rotation steps, each row followed by its count of steps:
The counts run from 0 to 282.
[151 143 139 135  72 125 145 109 101 128 138 125  89 147 107 103 153 172
 119 135 124 123 115 173 137 158 114 133 128 147 151 112 173 130 137 111
 115 145 152 131 151 171 112 135  91 160 165 149  56 100 191 126 128 151
 139 109  93 143 148 103 189 116 142 123 126 169 133 130 140 155 155 129
  83 161 150 164 128 111 204] : 11
[156 155 130 134 103 178 157 132 123 162 124 111 131 154 176 161 126 138
 177 140  96 154 169 141  80 107 129 175 127 167 155 109  90  94 133 121
 156 118 172 171 142 135 142 150 134 147 106 160 104 126 153 138 109 160
 137 147 146 151 103 105  93 152 141 144 167 191 104 178 140 114 143 104
 130 127 161 106 130  95 198] : 82
[134 159 142 168  88  99 119 119  90 156 124 128 126  90 109 108 145 150
 153 104 119 103 158 135 145 132  97 150  90 115 141 137 163 128 152 146
 151 189 174 107 166 148 170 140 105 154 137  92  87  95 176 148 128 155
 118 133  79 126 107  98 124 116 125 127 143 121 124 160 162 141 120 147
 158 124 172 154 188 174 172] : 181
[134 119 103 155 105 165 164  93 139 154 108 134 147 128 200  91 128 102
 167 110  61 132 124 146 129 136  69 119 110 135  93 142 105  82 153 133
 154 160 149 129 136 108 114 133 133 146 137 119  93 102 166 124 155 154
 189 137 163 117  82  99 158 151 147  84 127 147 128 148 140 141 112  74
 145 126 143 197 122  94 157] : 101
[138 112 138 135 120 154 141 113 101 153 136 118 107 110 158 118 118 108
 132 109  84 154 121 159 125 125  90 166 152 120 108 150 128  98 142 111
 124 155 146 124 147 119 108 142 105 134 134 157  97 136 176 123 150 158
 203  80 168 106 112  79 179 106 142 106 101 197 106 148  99 144  93  77
  98 122 146 191 103  66 156] : 241
[146 139 162 126 129 137 122 137 141 141 121 155  99  77 134 142 149  80
 160 117 127 128 110  71 155 127 100 129  99 142 135 129 199 103 122 118
 111 108 117 102 130 184 171 126 125 133 106 129  81 129  89 129  90 100
 131 156  98 130  94 121 109 145  96 178 149 195 116 129 127 121  76 112
 135 131 174  78 163 108 103] : 56
[129 146 134  97 121 131 132 137 117 116 167 127 126 150 146 114 143 136
  85 153 175 121 171 143 134 116 161 124 149 102 133 135 198 152 122  83
 113 104 103 167 127 138 137 152  59 112 169 130 142 103  98 112 113 116
 102 130  87 143 181 170 154 123 114 150 161  71 131 116 137 168 154 159
 124 119 120  78 165 108 126] : 158
[127 150 173 135 128 145 123 144 203 154  79 157  93 122 157 145 121 112
 160 134 123 188 139 122 112 140 133 164 126 153 119 140 127 125  99 120
 167 126 126 158 108 123 142  99 185 122  77 146 114 144 110 121  91  95
 141  91 173 135 100 103  65 177 101 155 115 157 122 126 135 125  63  80
  87 139 149 125  98 107  96] : 85
[132 130 128 132 104 179  99 119 119 164 153 146 123 122 151 105 138 121
 140 162 129 107 156 155 138 103 112 122 156  61  86 139 152 135 141 121
 144 172  91 109 159  97 141 103  80  98 168 136 139  86 157 116 151 131
 145 124 140  66 127 118 155 101 144  80 104  77  96 138 155 174  93  98
 113 130 104 176 118 112  93] : 280
[142 147 167  96 122 134 148 119 113 117 181 154  82 167 137 106 129 199
  79 166 188 114 126 146 107 151 144 133 159 107 145 109 177 171 141  96
 126  76 154 143 116 144 108 151 126 129 159 131 137 132 123 130 139 114
 123 103 105 153 165 148 173 119  96 122 127  79 129 101  95 144 156 139
 126 128 116 101 139 114 145] : 8
[125 131 135 134 134 137 155 114 123 134 145 112 110 111 139 151 108  99
 129 107 136 122 129  84 124 125 127 173 126 152 132 150 190 140 118 115
 100  99 151 166 140 170 155 161 105 132  95 143  90 120  59 146  85  88
 107 119 135 172 115 147 139 171 102 208 156 136 112 134 112  94 124 131
 144 100 177  72 167 117 141] : 197
[128 151 126 126 105 126 142 101 149 129 104 143 122 126 188  74 104 148
 137 104 119 152 145 178  99 139 111 132 128  83  73 159  85 147 133 118
 181 202 143 144 141  76 109 127 117 106 148 128 146 115 170 115 164 162
 148  95 163 130 110 119 146 146 138  95 110  81 116 105 117 136  93  80
 121 143 146 212 120  90 148] : 110
[179 140 168 130 119 160  97 109 127 196 135 130 126  76 159 104 113 103
 178 127  96 154 119 116 137 139  91 165 112  68 108 132 156 128 146 144
 166 179 129  90 163 130 198 135 106 128 118 114 122 138 132 152 123 108
 149 150  99  85  85  95 144 108 117 126 171 143  88 140 130 141  62 114
 131 110 143 159 148 139 115] : 60
[120 117 139 144 127 138 137  92 159 130 139 138  81 129 137 139 134  91
 135 107 126 134  89  87 148 134  94 107 141 151 123 149 155  89 112 110
  97 123 104 126 124 132  70 123 151 130 114 147 110 134 121  96 131 135
 166  86 181 121 123 116 128 140 127 118  87 173 110 128  77 123  49  72
 115 127 146 135 102  80  97] : 246
[123 140 133 104 102 118 133 123 134  97 179 145 134 136 141  99 158 160
  82 154 189  98 159 115 130 114 117  79 158 100 123 130 160 148 134  97
 118 132 113 168 111 139  93 138  78 125 143 101 172 114 116 111 130 161
 107 145  80 143 163 176 167 134 140 107 156  40 126  97  94 157 177 142
 157 130 130 115 161 101 119] : 148
[102 131 111 153 112 155 121 115 165 143 116 147 105  96 123 144 145  85
 152 126 126 124 123 107 166 120 107  97 150 118  95 156 182 105 113  96
 110 142  46 105 129 141  96  88  94 123 144 141  94  93  92  98  91 109
 140 125 126  73 153 121 136 172 135 149  96 134 121 116 130 171  91  89
  80 151 155 133 104  46  78] : 276
[ 94 143 126 149 120 122 166  90 197 112  98 146 123 114 177 109 134 102
 132 108 121 114 126 105 140 136  98  86 118 144  92 162 123  95 118 103
 137 144 147 139 114 113  76 115 151 118 101 113 130 118 107 108 110 136
 160 126 187 152 121 130 114 223 117 132 106 118 132 108  95 103  73  69
 141 142 171 145 121  76 118] : 106
[157 141 128 122  93 137 132  96 115 121 197 141  82 110 115 154 130 119
 128 125 195  90 147  74 154  99 119 130 133 118 137 134 169 119 106 104
 104 135 135 138 145 180 113 157 106 134 138 161 145  97  96 120  85 130
 110 149  83 138 168 175 135 143 122 144 139 113  82 130  88 106 117 143
 159 119 135  61 180 117 127] : 37
[132 132 164 133 122 110 133 141 178 137  81 151  73 109 131 140 109 156
 113 111 135 158 108 148 112 131 124 160 122 141 139 130 116 120 116 126
 161 136 164 128  85 158 115  91 175 105  73 114 140 180 119 151 121 111
 160 110 143 144  96 109  88 165 107 148 122 139 137 118  84 104  65 125
  97 170 148 157 126 109 116] : 225
[120 172 162 166 120  88 100 139 152 153  88 142 104  75  79 138 130 145
 131 108 172 121 130 127 145 106 120 140 112 129 139 133 173 140 118 128
 152 157 146 100 117 139 143  71 131 113  82  92 113 136 106 155  90  98
 107 110 103 142 129 126  72 156 107 156 130 109 145 125 125 130  88 159
 133 172 150 134 175 156 111] : 185
[170 116 149 103 123 129  94 120 106 156 167 141  97 127 121  96 133 139
  81 170 139 112 106 162 151 161 126 149 147  59 123 127 203 174 131 125
 138 129 109 101 131 120 155 127  73 105 142 122 125 131 126 145 170  85
 137  95  77  87 135 123 190  96 116 116 133 100 135 100 128 159 137 136
 102 140 105 165 148 113 104] : 19
[166 136 138 136 108 155 126 115 102 188 138 116 140  90 157 128 126  75
 189 117  79 124 118 118 147 132  73 160  94 115 124 129 151  88 139 133
 140 158 169 102 163 154 179 151 118 133 121 123  71 107 142 146 121 153
 138 152 106 103  85 105 142 112 126 138 166 185 107 161 149 140 106 111
 153 113 170 160 142 117 151] : 61
[128 123 148 150 122  94 102 113 141 142 120 135  95  81  70 140 151 107
 107 122 158  97  76 119 197 124  99 110 130 132 131 108 214 136 108 123
 113 153 116  87 127 169 129  79  99 128 112 114 111 138  90 133 112  88
 133 100 103  68 136 122 127 136 112 124  79 142 150 124 104 138  88 132
 105 178 153 163 149 106 101] : 25
[136 142 136 115 107 124 169  87 129 101 171 141  72 160 117 114 162 168
  86 156 193 100 106 121 139 163 120 106 146 152 148 124 200 151 122  85
  95  89 132 146 122 175  80 153 120 141 151 145 115 118 127 104 133 132
 125 109 104 172 173 160 160 168 137 127 113  98 115 110 105 129 146 124
 112 130 129  90 150  84 157] : 7
[132 118 140 139 129 174 168 121 125 153 123  98 157 152 180 132 128 113
 170 150  62 133 129 142 102 108 103 147 116 162 144 108 106  97 147 140
 143  94 156 180 136 119 149 155 151 141 122 146  86 116 136 130 130 155
 146 157 162 131  94  90 135 153 160 113 168 191 132 174 148 132 136  96
 128 110 130 144 112  89 180] : 92
[129 144 165 105 121 136  94 155 117 136 145 123 123 152 134 113 122 137
  87 169 180 133 172 163 116 126 147 163 153  70 120 122 206 167 134  97
 136 132 106 132 149  99 158 123  69 114 162 125 146 112 121 126 136 122
 105  97  86 112 165 140 162  88 129 135 147  45 152 105 144 174 146 141
 104 113 109 113 159 138 120] : 159
[126 120 100 122 117 174 124 101 133 123 159 148 122 115 150 139 152  82
 122 141 125  98 155  80 131 114 122  70 150 129  98 143 197 112 110  85
  95  96  82 121 123 145 103 132  88 127 137 148  87  87  85  84  96 132
 125 158 133  98 158 141 158 161 131 147 141 128 100 121 115 144 117  92
 109 124 148  93 138  50  95] : 277
[120 128 118 149 143 145 167 101 169 145 100 131 133 129 199 103 122  84
 158 111  83 140  98  79 128 159  79 109 115 166 109 159 150 106  90  99
 126 106 112 154 114 134 109 121 160 140 100 119  86 136  96 112 113  96
 152 130 171 146  98 111 108 199 110 133 123 151 128 109 122 129  68  66
 131 124 156 126 118  72 116] : 96
[170 152 150 115 116 165 138 121 124 145 177 147  74 129 132 145 127 120
 141 143 166 129 143  68 129 133 128 146 123 146 156 121 183 127 109  84
 104 109 124 154 148 201 152 142 109 141 127 153 138 101  92 119  89 116
 107 149  82 134 142 169 131 143 113 175 156 151 103 123 104 128 105 132
 140 121 149  48 195 127 137] : 47
[161 143 148 118 128 174 161 120 131 131 165 138 115 148 206 135 108 133
 157 128 139 150 182 101  91  99 143 182 136  93 144 150 103 150 113 116
 167 101 160 181 120 111 146 159 139 100 105 152 175 135  99 132 128 141
 105 124 154 160 112 147  99 157 105 152 162  94  89 129  99 115 104 118
 163  88 132  74 153 108 121] : 78
[110 135 123 144 102 164 166 133 126 108 123 100 143 176 171 128 142 131
 120 155  99 137 162 173 116 134 123 134 152 171 137  98 109  89 121 100
 122 122 136 174 135 122 110 137 110 151 157 169  86 112 177  93 121 175
 152 128 146 138 150 116 162 141 170 120 118 161 152 144 144 162 196 112
  92 160 136 145 120  77 206] : 122
[ 90 125 146 119 113 113 111 144 157 129 129 143 144 140 102 126 185 154
  83 148 167 109 151 173 159  89 118  79 141 106 132  87 148  97 128 133
 148 140 116 134  88 114 115  70 117 112 119  89 153 130 107 113 127 156
 139 128  89 112 152 128  95 130 129  83 109  68 187 130 133 176 135 132
 119 194 101 158 128 110 129] : 144
[122 153 154 146  90 109 105 126 122 133 128 161 113 115 125  77 146 146
 108 114 170 127 171 173 145 139 132 134 134  74  81 128 162 150 149 100
 154 190 111 117 152 116 128 100  70 122 189 109 135  92 174 129 145 154
 137 107  91 117 162 129 163  92 137 115 121  71 139  94 146 159 135 140
 117 166 138 185 153 113 142] : 150
[ 82 144 172 144 131  93  95 149 131 139 112 121 117 113  78 146 161 111
 105 143 159 133 135 140 170 110 114 118 146 134 131 120 208 143 114 112
 109 139  78 108 133 127 181  87 107 138 118 126 117 111  95 126  93  78
 125  75 115 122 159 101 108 109 121 149  78 135 154 139 170 174 104 141
  89 162 124 107 147 137  91] : 165
[115 141 145 161 147 107 136  80 137 132 115 113  91  97 121 151 125  99
 149  99 115 129  93  74 140 142  85 148 119 157 134 173 209 135 102 123
  95 123 155 133 151 155 156 118 150 138  77 129  90 136  91 139  97  88
 136  92 159 148 100 107 103 162 110 155 109 161 115 136 118 100  62 114
 142 111 168 100 144 139 110] : 206
[126 151 144 106 129 153 133 126 156 126 126 148 108 151 186  91 116 142
 115 155 157 174 163 191 100 151 163 147 155  89 104 146 125 153 126  91
 162 139 113 182 117  75 118 137 112 103 145 149 175 127 159  96 178 134
 146  92 163 130 141 129 168 105 122  99 133  55 145  98 117 147 126 120
 107 118 107 143 107  89 128] : 119
